(in the rows, 128 means zero)
A single turn carries every row of the set below to another of its rows. Some are shown first; where does it send the rows asked next?
Silur: [152 137 128 132  95 121 147 136 137 137 118 143 124 110 131 138 140 167
 123 125 156 149 155 130]
Rikab: [143 113  98 111 140 145 130 127 123 170 107 105 124 120 105 139 124 144
 137 164 135 146 128 124]
medib: [149 118 138 121 134 135 126 132 159 107 146  92 137 122 115 131 146 142
 117 148 133 151 139 120]
rotap: [161 100 131 113 114 146 166 110 114 121 125 127 109 132 129 143 135 173
 171 153 153 113 142 144]
Tudeb: [161 101 117 141 132 130 118 114 142 112 130 102 124 127  94 161 115 140
 180 134 147 118 154  97]
Navip: [167 110 160 144 135 117 126 146 137 146 160 120 107 123  93 136 134 145
 140 136 116 118 119 112]
Duzor: [160  96 130 123 132 146 139 129 134 140 137 101 123 137 104 136  84 144
 183 156 149 143 131 114]
pomut: [158  94 107 131 120 139 112 114 106 127  87 126 127 124  95 146 141 164
 136 146 145 120 151 119]
Zam: [164 107 138 150 116 165 122 116 121 131 111 137 124 128  96 167 156 164
 135 157 131 116 129 124]
vop: [144 148 157 132 138 142 138 137 134 142 141 151 127 138 100 153 137 138
 185 124 144 133 128 111]
val: [165 120 126 113 170 139 117 113 153 127 126 118 136 142  99 119 135 175
 168 129 139 110 134 103]
rafir: [141 136 160 133 145 128 122 138 121 150 104 159 139 143 109 134 129 146
 153 120 133 134 144  95]
pulud: [149 130 123 117  94 141 137 139 145 140 133 126 120 136 110 131 130 142
  97 123 137 123 147 120]
Dapu: [170 104 116 140 129 116 155 107 150 125 135 123 105 128 102 162 112 168
 186 151 147 129 145 112]
mub: [131 129 128 120 129 163 117 140 137 163 117 120 120 100 129 140 139 165
 154 165 139 139 122 121]
Nadib: [168 127 126 114 128 105 147 109 130 123 112 152 143 119 133 136 140 164
 115 136 156 144 136 132]
fekuv: [165 121 142 102 114 124 139 115 136 157 106 167 146 149 121 115 126 166
 150 136 135 147 128 114]
Pegek: [152  98 134 129 128 119 118 137 124 128 139  85 112 127 110 126 132 130
 150 161 131  93 144 110]
feg: [168 114 175 131 113 136 161 129 133 156 121 134 119 144 133 122 132 147
 148 133 168 150 140 131]
Pivo: [153 126 149 105 104 131 146 133 146 130 140 158 134 139 127 108 123 177
 178 152 150 132 143 109]
kozud: [167 120 156 111 113 129 139 130 127 136 115 123 117 138 110 146 135 162
 205 175 145 140 144 112]
sarag: [142 116 113 105 128 139 146 114 155 114 126  91 116 118 129 142 154 149
 152 157 145 112 153 125]
Zot: [163 130 151 139 152 118 135 143 149 158 115 133 132 117  97 128 136 137
 119 131 123 105 129 103]
let: [182 138 172 136 109 117 124 123 145 132 112 127 120 153 115 136 139 124
 155 124 151 137 142 102]
Gaf: [166 109 128 121 171 116 114 116 123 135 138 119 147 139 110 112 119 170
 172 139 158 127 129 112]
Fego: [165 132 105 125 131 101 127 129 117 154 111 135 101 121  94 158 125 157
 148 169 135 113 145  99]
gop: [164 104 126 109 125 159 140 126 138 105 130 105 124 124 103 156 102 154
 170 147 171 121 150 114]
Muke: [154 148 133 155 111 118 136 147 151 154 120 124 130 121 106 123 129 122
 124 131 135 126 134 116]
sab: [140 122 109 129 107 118 113 119 122 148 137 152 102 133 125 143 132 165
 149 160 134  96 134 108]
bisib: [145 147 114 127 119 151 125 118 130 129 121 135 146 148 115 144 129 123
 146 179 157 116 119 123]
moki: [167 119 146 121 108 125 158 111 156 149 132 133 119 129 136 148 163 157
 138 119 151 132 166 113]
pum: [155 123 140 101 143 131 138 132 144 128 126 125 126 133 109 137 135 149
  82 141 140 130 144 117]
sisut: [156 134 148 146 128 116 148 125 149 149 134 114 109 151 142 120 127 124
 133 125 120 125 145 106]
der: [155 138 119 116 134 160 143 133 108 137  92 137 124 147  89 145 109 142
 150 166 155 111 137 117]
Tafet: [148 117 142 146 143 131 140 121 123 145 127 108 117 155  97 153 136 120
 187 157 124 123 132 116]
tus: [163 108 121 134 113 129 155 103 138  97 141 142 145 134 131 124 144 161
 138 133 147 119 137 139]
rus: [152 117 139 154 119 123 136 133 141 133 118 130 123 135 114 128 132 169
 136 208 136 135 142 114]
Kad: [172 127 146 110 110 139 136 138 133 138 137 109 134 120 144 129 134 127
 123 118 150 115 154 110]
fodek: [146 138 155 152  99 124 125 148 126 144 114 146 121 153  96 134 124 143
 137 129 138 149 153 105]
ropab: [197 125 134 106 167 128 139 123 136 122 139 118 146 128  99 139 127 181
 157 155 151 125 135 113]
Delaz: [152  89 115 139 137 137 158 122 160 136 138  98 113 121 112 129 101 160
 167 153 141 113 144 113]
supo: [171 113 123 114 170 119 134 102 132 135 149 126 142 161  98 140 129 174
 159 149 146 141 139 113]
peg: [166 132 143 131  84 143 153 131 144 162 108 152 136 138 104 129 133 155
 142 128 143 152 129 131]
Togam: [149 116 112 136 130 132 152 124 147 147  77 130 120 127 106 116 128 174
 154 181 139 126 150 112]
giged: [167 121 136 122 183 141 144 125 130 121 137 120 125 135 108 129 121 191
 149 137 140 112 143 113]

Delaz goes to Dapu
supo goes to val
Now these:
Fego goes to pomut
fodek goes to pulud
moki goes to let
vop goes to medib
rafir goes to pum
Pegek goes to rotap
Zam goes to bisib

A single turn carries every row of the set below to another of its rows. Some are shown first; where does it send the rows asked next?
zun: [129 143  69 159 166 148 139 135 109 124 133 135 132 127 114 103 159 128
 107 129 137 142 128 143 130 141 113 168 135 139 137 101 115 120]
subur: [130 139 145 115 160 165 122 114 126 105 124 124 114 132 140 109 141 135
 137  94 132 108 111 124 122 103 153 112  93 141  96 142 154 112]
Kili: [136 141 102 177 179 123 141 159 110 129 113 130 135 130 120 119 130 119
  95 106 148 144 122 139 133 123 144 144 126 131 122 129  99 122]
mot: [124 149 139 117 151 155 135 121 147 110 138 139 121 123 134 107 145 145
 123 128 126 100  99 123 120  88 136 106 106 130 116 136 166 105]
sig: [132 132 118 117 162 158 143 139 133 101 117 152 148  95 119 130 101 142
 102 101 135 117 139 139 134 131 175 145 127 122 132 116 175 146]
fozun: [136 129 112 122 159 158 146 138 135 100 117 150 147  94 118 132 100 139
  98 104 138 123 145 144 134 136 173 151 134 122 133 111 170 148]
pimud: [137 133 137 170 179 130 143 146 129 133 111 133 132 140 127 124 125 116
  91 110 141 133 111 149 122 124 142 132 114 117 115 152 133  97]
Damap: [139 111 136 105 152 161 155 104 126  75 128 129 123 137 116 117 143 136
 139 130 117 109 108 128 129 112 152 128 109 131  87 123 145 125]
fis: [126 148  81 157 144 140 146 138 115 122 137 135 128 120 119 110 146 134
  93 145 145 141 132 137 141 116 121 147 158 139 136  98 110 128]
vegu: [130 130 104 114 139 173 140 106 102  85 129 117 117 129 119 106 157 143
 145 121 134 121 133 121 141 119 147 141 124 154  97  92 118 145]
Tupim: [131 137 114 123 166 152 141 146 132 105 115 151 150  90 120 129 103 139
 101  97 138 122 141 142 134 131 173 149 128 125 135 115 170 148]
zofe: [130 145  84 169 173 140 131 141 123 141 132 140 125 132 127 106 149 122
  92 120 141 144 122 149 118 138 117 157 131 128 139 130 124 101]
Kov: [137 119 100 113 150 154 153 117 104  74 130 125 124 125 111 112 150 138
 144 125 123 118 119 117 141 112 153 140 120 143  93 102 112 151]
nodev: [135 130 114 120 157 154 145 137 135 101 119 155 142  96 125 135  97 136
  99 102 137 124 140 145 131 132 176 147 137 120 130 122 169 149]
mev: [132 143 137 171 170 147 125 137 129 143 113 127 122 143 138 118 130 121
  94  97 151 135 122 149 123 127 139 127 116 125 118 149 138  92]
rir: [123 146  99 110 139 162 146 120 119  89 143 129 126 112 114 102 157 151
 136 147 129 108 119 113 139  96 134 130 127 151 120  88 130 139]
duni: [132 139 108 118 161 152 137 142 132 101 118 154 144  86 126 130 100 138
 105  92 139 122 139 137 128 126 179 143 132 127 130 124 165 153]
tegir: [126 152 120 166 157 135 136 137 144 142 133 141 123 129 140 116 131 126
  83 128 146 130 115 146 121 109 127 121 138 117 133 144 143  95]
Gipeg: [138 130 132 142 168 131 138 129 133 113 123 137 114 134 146 121 125 115
 112  99 132 125 104 135 112 106 159 113 116 116  95 169 133 109]
mafe: [130 136  71 133 155 162 144 120 109 104 139 132 127 127 110  99 167 139
 125 139 126 133 127 135 130 136 117 167 134 145 125  89 120 130]
Kuvo: [129 144 115 137 172 146 121 123 144 128 136 145 115 130 144 104 145 127
 115 106 127 120 102 136 101 114 130 127 103 121 119 160 156  91]
sis: [133 122 136 102 142 179 138  97 118  86 129 122 114 138 125 111 148 143
 143 119 127 111 120 127 132 117 146 128 109 143  90 114 151 123]
buga: [126 136 119 101 133 162 148 104 135  89 145 139 115 122 130 109 151 148
 132 144 124 104 107 121 125  93 140 116 126 135 107 118 151 124]
sirud: [123 142  96 135 141 159 156 128 117 103 136 128 137 122 104 109 157 147
 111 158 136 126 131 131 146 118 118 150 143 144 131  76 125 131]
legek: [136 123 106 140 162 156 160 137 101  90 118 116 144 130  91 113 152 138
 124 137 131 129 127 133 151 130 137 159 120 144 113  86 109 140]
Kuf: [125 158 124 141 154 134 128 132 146 129 138 146 113 120 150 108 134 131
 105 115 137 114 103 126 113  87 140 103 122 123 121 157 149 103]
Nik: [134 130 145 118 173 147 137 129 131  98 121 129 124 129 127 112 137 133
 135 104 124 104  99 121 120  99 159 113  89 130  95 146 146 116]
bigig: [135 129 107 115 155 154 146 134 135  95 119 155 141  93 124 132 102 138
 103 100 136 122 143 139 131 129 178 146 137 123 127 119 165 154]
tona: [122 161 101 174 164 132 138 155 126 143 129 137 136 123 123 110 139 129
  85 130 150 135 125 138 133 112 122 137 136 134 146 118 121 109]
podu: [135 134 103 122 159 150 142 141 130 101 118 154 141  92 126 128  99 137
 100  98 139 123 145 139 132 129 180 148 138 125 133 119 160 156]
naseg: [132 136 109 117 163 154 141 145 129 100 116 151 148  89 120 128 105 142
 105  96 137 119 144 137 133 127 176 147 127 129 132 112 164 155]
pog: [131 150 104 176 169 141 125 148 109 142 114 123 126 134 134 114 134 122
  97  96 157 147 136 144 133 130 136 142 131 139 126 127 107 112]
tevo: [130 132 103 143 152 169 143 127  98 105 120 114 134 133 106 109 154 140
 126 124 143 134 142 135 151 136 131 158 125 157 115  78 113 135]
gupo: [129 130  85 109 150 170 141 106 117  88 143 135 124 127 112  98 169 145
 143 140 117 117 118 126 126 125 122 154 116 145 114  95 139 128]
fusoz: [139 122  95 165 160 140 159 138 103 109 120 127 134 136 109 121 138 121
 101 133 141 145 134 146 141 138 137 158 146 130 114 106  97 131]
Faf: [129 134 103  98 154 168 134 100 128  92 144 139 117 125 127  99 163 143
 148 128 113 107 104 120 112 112 132 136 104 138 107 121 154 120]
rete: [134 133  97 165 151 154 142 130 104 121 119 120 127 139 120 116 143 127
  99 122 152 150 144 148 142 143 129 158 148 141 119 100 105 123]
fabu: [129 148  98 160 174 135 122 137 136 141 134 146 120 132 140 106 143 119
  98 107 136 135 111 146 106 125 125 139 119 120 131 155 139  92]
sogor: [133 138 136 141 160 151 121 117 132 122 126 131 107 138 155 116 130 121
 115  91 142 124 113 137 113 110 151 111 114 127 100 163 144 103]
nizor: [129 136 116 110 160 158 129 106 141 105 143 143 111 129 140 104 154 135
 135 115 116 109  97 128 104 110 133 124 100 126 110 148 162 102]

podu goes to bigig
mot goes to tona
zofe goes to gupo
Now these:
fusoz goes to Damap
vegu goes to sogor

